(in the rows, 128 means zero)
Each path below is one point turned by a fixed rotation once a step. After each direction that follows a path, write how fast that rotation turns it, in degrees per step (0 if it stays still).
Each turn is a multiple of 5 degrees from 10 to 175, or 0.
Each row of a path follows its step; steps can be skipped.
path 1
step 0: [121 130 124 128 119 136 127 130 131 130 127 134 130 120 115 127 127 127
 141 130 131 124 126 124 131 122 131 127 127 128 128 136 128 122 129 130
 124 122 120 134 130 139 122 138 132 126 127 127 133 127 123 116]
step 1: [129 135 124 117 129 122 123 129 125 129 132 126 116 140 131 131 130 125
 119 126 127 123 141 131 123 132 123 126 128 128 122 128 121 125 120 122
 121 126 129 122 135 129 130 115 129 128 135 123 127 124 125 130]
step 3: [121 130 125 131 123 126 127 132 133 133 125 137 135 123 131 135 126 138
 128 126 130 123 124 120 120 128 139 128 130 130 125 126 125 124 126 127
 130 129 126 137 134 136 134 116 129 127 136 120 126 124 119 120]
step 5: [119 121 131 130 124 131 117 128 131 122 126 123 133 128 120 126 126 123
 127 121 129 130 131 120 124 128 133 122 134 134 131 129 129 131 138 135
 122 123 118 126 132 131 127 131 112 132 132 122 126 128 131 131]
step 8: [126 135 117 124 122 125 124 129 128 130 125 124 133 118 121 134 122 133
 126 126 131 129 136 125 128 132 126 120 132 128 128 138 127 133 142 129
 134 125 125 141 126 124 125 131 126 124 138 126 121 133 129 121]
step 9: [132 128 117 132 129 123 129 136 126 136 135 130 126 128 133 122 130 113
 129 123 128 120 131 134 125 118 131 137 127 126 129 122 127 117 126 126
 124 126 122 121 130 131 129 122 125 123 125 128 138 120 123 124]
step 13: [119 131 124 128 128 131 129 126 126 111 126 132 133 128 120 131 125 123
 129 128 124 117 135 128 131 131 122 117 126 130 134 131 131 123 140 126
 133 127 133 124 133 131 126 121 123 134 130 133 133 135 123 134]
step 14: [129 121 127 127 126 124 124 122 127 143 126 134 129 128 136 128 129 123
 120 121 131 128 130 125 128 127 127 133 133 129 132 136 135 130 118 133
 127 122 123 128 129 132 114 128 126 114 130 125 118 122 124 126]
step 15: [134 133 122 122 124 130 123 130 133 122 140 133 129 139 128 131 121 132
 126 127 135 120 120 121 120 128 132 129 116 123 126 122 123 129 134 132
 121 127 130 126 121 123 133 129 129 132 126 133 136 129 128 134]
Speeds:
[129 129 128 129 126 126 126 128 130 126 127 130 126 129 126 128 131 128
 128 131 127 129 128 128 127 129 127 129 131 127 127 130 132 125 127 128
 127 129 132 128 128 129 128 127 127 127 127 128 128 130 127 127]	115
path 2
step 0: [132 125 130 122 118 127 133 131 118 127 131 122 125 127 124 120 125 133
 129 134 137 138 130 133 126 127 130 130 133 118 126 136 118 133 123 122
 122 124 133 124 128 132 128 136 121 137 139 126 120 121 130 130]
step 4: [125 119 124 116 119 127 122 129 132 128 119 132 115 129 134 143 127 136
 129 131 124 126 124 133 127 127 131 136 133 128 129 129 123 127 135 129
 140 128 121 129 122 127 132 116 132 127 130 132 127 129 128 124]
step 5: [127 129 125 133 138 123 124 127 125 121 132 135 130 119 127 125 122 133
 121 124 124 128 130 126 133 118 130 125 122 130 135 128 125 127 138 128
 121 120 138 136 132 131 130 130 131 121 114 134 132 133 121 117]
step 6: [131 115 129 120 130 126 138 126 132 120 126 128 125 129 129 132 123 119
 127 123 139 130 130 128 121 126 130 132 127 130 125 138 129 125 132 129
 123 122 127 128 128 137 123 122 114 129 130 126 119 119 132 136]
step 7: [123 129 130 141 134 129 123 141 133 128 126 118 112 125 129 123 126 134
 126 114 119 128 120 123 136 133 134 135 130 120 128 126 129 127 131 126
 129 128 127 122 129 125 132 132 125 125 129 132 127 126 132 124]
step 9: [129 147 136 134 136 122 132 126 132 133 130 128 123 134 124 125 120 127
 124 131 134 130 129 130 118 135 128 125 122 127 121 132 132 124 126 117
 123 134 120 124 133 131 134 122 118 122 128 132 130 131 124 132]
step 10: [130 118 129 123 116 121 125 129 121 136 127 125 126 135 129 129 119 133
 134 130 126 125 122 130 137 125 124 129 138 125 132 124 128 128 117 123
 134 122 123 131 131 121 143 126 124 125 134 124 131 122 134 126]
step 12: [126 125 129 122 121 119 132 117 136 137 120 124 130 129 132 132 129 118
 120 133 134 127 132 125 128 119 122 125 132 128 132 126 136 115 128 120
 119 124 127 127 132 137 124 129 130 127 125 129 124 130 140 135]
step 14: [126 133 128 128 128 126 124 124 121 126 123 127 126 130 136 140 141 131
 138 122 128 123 125 134 137 117 130 125 129 138 126 136 133 130 133 129
 121 133 126 137 119 127 124 127 138 133 129 129 118 132 131 129]
Speeds:
[129 127 127 130 126 127 126 127 128 128 127 128 128 128 129 128 123 129
 127 129 129 127 126 125 128 128 128 128 127 128 128 128 126 126 129 129
 126 130 124 127 126 127 127 132 130 127 129 129 127 129 128 129]	140
[128 125 127 130 126 129 128 125 129 129 127 128 130 129 128 128 128 130
 126 127 130 128 129 127 129 127 130 129 130 127 132 127 129 128 131 127
 127 129 130 126 127 130 128 128 126 130 126 130 127 127 126 127]	55
